Each row has a name. Each piece below is followed by the name of the row it came from, unless a question asks for something else. Each question is about the rows just above it.

[124 109 143 128 119  50 119  81 105 186  76  91 180 150  88 126 165 123
 131 167 146 102 112 131 162 162 124 137 187 123 176 151 148 129 137 126
 111 175 147 107 164  97 159 139 179 133 113 131 121 155 124] : gizug
[185 135 134 123 141  58 103  83 115 157 128 116 138 145  77 106 200 116
 148 153 156 110  83 131 168 163 126 153 164 120 171 157 128 145 142 110
  95 167 145  85 153  62 130 133 171 158 124 112 118 148 125] : Tati
[124 109 143 128 119  50 119  81 105 186  76  91 180 150  88 126 165 123
 131 167 146 102 112 131 162 162 118 137 187 123 176 151 148 129 137 126
 111 175 147 107 164  97 171 112 133 124 130 158 121 155 124] : Nekir
which: [124 109 143 128 119  50 119  81 105 186  76  91 180 150  88 126 165 123
 131 167 146 102 112 131 162 162 124 137 187 123 176 151 148 129 137 126
 111 175 147 107 164  97 159 139 179 133 113 131 121 155 124]
gizug
The row with [130 133 171 158 124 112] is
Tati

[140 119  94  83 119 156  90 137 125 154 191 102  93 188 180 164 148  88
  97  65  79 145 101 185  71 150 154 160  84 114  99  64] = kad
[113 166 107 106 135  68 126  63 173 170 108 158  75  98 135 148 128 151
 149 147  90 141 124  90 158 150 123 185  89  96  82 145] = gizug
[135  73  69 146 155 156 134  89 140 120  94 188 138 159 180 164 101 164
 175 187 172 149 112 164 170 133 131 176 184  74  65  98] = Rizo
[ 92 115 163  68 173  63 157 127  66 192 109  70  73  74 121  79 107 109
 171  96 160  82 189 177 121 131 192 121 174 187 161 138] = fiv
[137 125] is in which row?
kad
which: [140 120  94]
Rizo
Which row holds this, read backwards? [124 141  90 147 149 151 128 148 135  98]
gizug
Which row holds [135  73  69 146 155 156 134  89 140 120  94 188 138 159 180 164 101 164
 175 187 172 149 112 164 170 133 131 176 184  74  65  98]?
Rizo
which: [119  94  83 119 156  90 137 125 154 191 102  93]
kad

[183 181 111  84 141 143  87  81 107 159 139 148 101 104 140 104 138 177
 138 110 103  92 105 164 106] : neze
[183 148  56 156 105 146  98 100  82 139 140 159 101 104 104 148 138 177
 138 110 103  92 158 127 154] : fiv
[152 156 105  56 146 148 100  98  82 150 151 184  77  99 101 148 154 152
 151 104 106  73 103 189 106] : dupip
[183 181 111  84 141 143  87  81 107 139 140 159 101 104 104 148 138 177
 138 110 103  92 105 164 165] : gizug
which: [183 181 111  84 141 143  87  81 107 139 140 159 101 104 104 148 138 177
 138 110 103  92 105 164 165]
gizug
Where do [156 105  56 146 148 100  98  82] appear?
dupip
Which row holds [184  77  99 101 148 154 152]?
dupip
which: [183 181 111  84 141 143  87  81 107 159 139 148 101 104 140 104 138 177
 138 110 103  92 105 164 106]
neze
The row with [110 103  92 158] is
fiv

[137 142 102  98  97 154 152 149  99 118 156]  Nekir
[ 98  97 154 152 146  94 142 134 135 100 130]  ruke
[134 150 110 105  91 149 154 176 104 120 158]  der
[150 105 149 165 111 112  91 194 168 168 100]  dupip
[ 89 161 164 138 152  93 135 127 137 103 124]  gizug
[134 150 110 105  91 149 154 169  95 125 164]  bave
[ 97 159 158 136 141  98 138 148 135 109 128]  fiv
[131 149 115 109  95 146 146 173 108 123 152]  Fizim
[ 89 167 167 139 143  91 140 153 138 105 130]  Rizo
[137  98 102 142 154  97 141 136 139  86 130]  neze
[149 152 154  97  98] is which row, read backwards?
Nekir
The row with [140 153] is
Rizo
which: [137 142 102  98  97 154]
Nekir

[ 83 147 125 123 172 144 128 135  91] = der
[198 101 119  64  83 147 124  83 105] = gizug
[128 134  91 141  84 122 132 120  84] = dupip
[198 106 119  64  83 147 124  83 105] = Tati
which: [198 106 119  64  83 147 124  83 105]
Tati
which: [198 101 119  64  83 147 124  83 105]
gizug
The row with [128 135  91] is
der
Where do [106 119  64] appear?
Tati
[101 198] is which row, read backwards?
gizug

[166 157 136  92  97  58 100 111 149] : neze
[ 95 141 112 107  97 100  58 161  60] : Nekir
[166 157 136  92  97  58 100 111  85] : Tati
[166 157 136  92 163 108 119  60 161] : Rizo
which: [166 157 136  92  97  58 100 111  85]
Tati
which: [ 60 161]
Rizo
[112 107  97 100  58] is in which row?
Nekir

